Rotation paths and how fast each direction turns (degrees each step):
Each turn is a multiple of 5 degrees from 10 to 175, or 0.
Each row of a path follows its step; steps can be skipped.
Rotation 1:
step 0: [-1.73 -2.50 -2.07 -1.57  0.53  1.80 -0.06 -0.42  2.06 -2.32 -1.54 -0.31
  1.53 -1.85 -2.90  0.45  1.49  0.08  0.96  0.45 -0.39 -4.09  2.43  1.90
  3.25  0.60  1.35 -2.87 -0.73 -3.68  0.30 -1.02  0.60  2.35 -1.49  0.14]
step 1: [ 1.10 -0.05 -2.76 -0.79  1.41  5.91  2.14 -0.77  1.25 -0.60  2.47 -1.12
  1.22 -1.11  0.47 -2.22 -1.16  0.14  3.12  0.72 -2.95 -0.85  2.95  0.46
 -1.16  0.11  0.27 -2.13 -0.70  0.35 -0.50  1.66  1.31 -1.50  2.62 -1.59]
step 2: [-2.76 -3.38  0.92  2.12  3.29  2.19  1.38 -1.85  3.54 -2.42 -0.69  0.53
 -3.42 -0.06  0.25 -0.26  0.21 -0.95  1.57  3.82  1.55  0.71  1.25  0.41
 -0.08  2.94 -1.34 -0.82  0.19  0.47 -2.10  0.84  0.42  1.11  1.61  1.66]
step 3: [-0.64 -0.72 -1.07  1.01  2.15  1.47 -1.03 -1.82  1.61  1.24 -1.33 -1.58
  0.43 -3.08 -0.93  1.34 -0.76 -2.13 -0.04  2.17  1.35 -2.40  1.75  2.10
  1.68 -1.52  1.77  0.63  1.73  0.08 -1.36 -4.25  2.16  0.35  4.00 -2.90]
step 4: [-1.03  1.65 -0.81  3.12  2.39  1.77  2.68  0.14  0.35 -0.48  1.34 -3.08
  0.89  1.03  0.45  1.89  1.14  2.04  3.90 -1.37  2.51 -0.79  1.87  1.98
  0.84  1.67  1.46 -0.79 -0.83  3.48 -2.41 -0.84 -0.50 -2.65  0.55 -1.63]
step 5: [-0.07  0.06 -1.74  1.04  0.59 -1.75  1.14 -0.18  2.40  0.64  3.47  0.94
 -4.32 -1.73 -0.42  0.78  1.99 -1.70  1.98  0.47  0.86 -0.89  1.47  2.35
  2.93  3.27  2.15 -0.59 -1.36 -3.22 -2.74 -1.62 -1.18  1.30  0.05  0.57]
step 6: [ 2.83  1.56 -0.23  1.04 -1.95  2.78  0.61  0.47  0.78  3.25 -0.95 -1.60
 -2.24 -2.12 -3.13 -1.13  0.94  0.16  1.44  1.16  2.33 -1.16  2.68  2.69
 -3.15  0.02  2.93 -1.20 -1.53 -0.93 -0.01  0.97  0.96  0.45  2.18 -2.49]
step 7: [-0.35 -4.59  0.85 -0.65 -0.95  2.82  2.95  1.71  0.75  0.74 -2.03  0.42
 -0.17  1.40 -0.49 -0.23  2.94  0.91  2.66  1.57  1.43  2.06 -0.08  1.57
 -0.73  2.81  1.99 -2.50 -1.02  0.90 -2.65 -3.04 -1.35 -1.20 -0.83 -0.35]
step 8: [ 0.93 -2.79  1.11 -0.73 -0.15  1.89  0.04  0.91  3.94 -0.08  1.53 -0.55
  0.48 -4.78 -2.49  1.19  1.97 -0.30 -0.94 -1.23 -0.33  1.03  3.27 -2.31
  2.57  2.19  1.69 -1.06  1.07 -2.14  0.21 -2.01  0.64  0.38  0.31 -2.53]
step 9: [-1.07  0.22  1.00 -2.39  1.16  2.12  2.17 -0.03  0.09 -0.09  0.06  1.11
  1.88 -2.01 -1.82 -0.66  1.05 -0.01  4.09  2.17  1.96 -3.09  4.45 -0.27
  0.51  1.00  0.72 -1.51 -2.02  2.26  1.39  2.30  2.51 -2.18 -0.91 -1.42]
step 10: [-0.42 -2.42 -0.98  0.84  2.05  3.18  2.02  0.74  0.84 -1.33  1.32 -0.05
  1.64 -0.78 -0.69 -0.99 -1.56 -1.43  2.07  4.22  0.36  0.31 -0.71  2.06
  2.55  3.65 -2.51 -0.48 -2.95 -3.68 -0.59 -1.39 -0.44  0.38  0.03 -0.89]
step 11: [-2.37 -0.62 -0.22  1.74  1.52  3.43 -0.05 -2.67  2.40 -1.64 -2.13 -2.38
 -0.44 -1.14 -1.39 -0.92 -0.20  1.84 -1.07 -0.75 -0.31 -2.24  2.73  2.67
  0.84  0.22  1.15 -3.15  0.87 -3.40 -0.27  0.95  3.01  0.96  1.75 -1.68]
Speeds:
[ 0.53 -0.73 -0.37 -0.55 -1.30  0.01  0.05 -0.10 -0.30  0.44  1.00 -1.13
  0.00 -0.26  0.58 -0.20 -0.68 -1.39 -0.05  0.56 -1.25  0.12  0.22 -0.01
  0.53 -0.22 -0.07  1.23 -0.49 -0.65 -0.13 -1.43  0.22 -0.71  0.37  0.07]  155
[-1.44 -0.19 -0.32 -0.32 -0.10  0.00  0.43 -0.33  0.21  0.94 -0.84  2.07
  0.12 -0.37  1.47 -0.53  0.80 -0.52  0.32 -0.75 -0.18 -0.51 -0.02  0.59
 -0.02 -0.53 -0.05  0.42 -0.08 -0.63 -0.60 -0.29  0.26 -0.77 -0.43 -0.12]  160
[-0.15  0.42 -1.11  0.33  1.06  0.11 -0.77 -0.16  0.16  0.05  0.38 -0.46
 -0.25  0.81  0.37  0.90  0.39 -0.81 -0.22 -0.41  0.59 -0.77  0.45  0.43
 -0.81 -0.36 -0.27  0.55  0.52  0.26 -0.97 -0.18 -0.83 -0.18  1.68  1.35]  35
[ 0.86  0.12 -0.02 -0.25  0.47 -1.13 -0.74 -0.07  1.09  0.93  0.39  0.42
  0.11  0.15  0.67 -0.45  0.28  0.27  1.67 -0.05 -0.81  0.13  0.62 -0.38
 -0.05  0.96 -0.34  0.58 -0.73  0.42  0.48  0.73  0.97  1.02  0.60  0.55]  95
[-0.16  0.55  0.42  0.13 -0.05  0.66 -0.62 -0.22 -0.75 -0.03  0.17  1.15
 -0.99 -0.49 -0.62 -0.86 -0.68 -1.09 -0.21  1.33  1.31  0.11 -0.74 -0.09
 -1.09  0.68 -0.31  0.75 -1.08 -0.05  0.01  0.24  0.64  0.11  0.38  0.24]  95
[ 0.51 -1.11 -0.42  0.04 -0.80  0.98  0.04 -0.35  0.67 -0.13 -0.80  0.10
 -1.33  0.43  0.26 -1.01  0.04  0.15 -0.23  0.19 -1.34  0.74 -0.30  0.10
 -1.53 -0.55  0.62 -0.88  0.56  0.05 -0.32  0.38 -0.19  0.76  0.58  0.32]  70
[-0.26  0.43 -0.88 -0.15 -0.24  0.25 -0.82 -0.11 -1.20  0.50  0.05 -0.02
  0.17 -0.42 -0.05  0.87 -0.07 -0.23  0.89  0.34 -0.09 -0.08  1.14  0.67
 -1.34 -0.99  0.04 -0.74  0.52  0.58  1.55 -0.65  0.82  0.36 -0.71 -0.45]  130
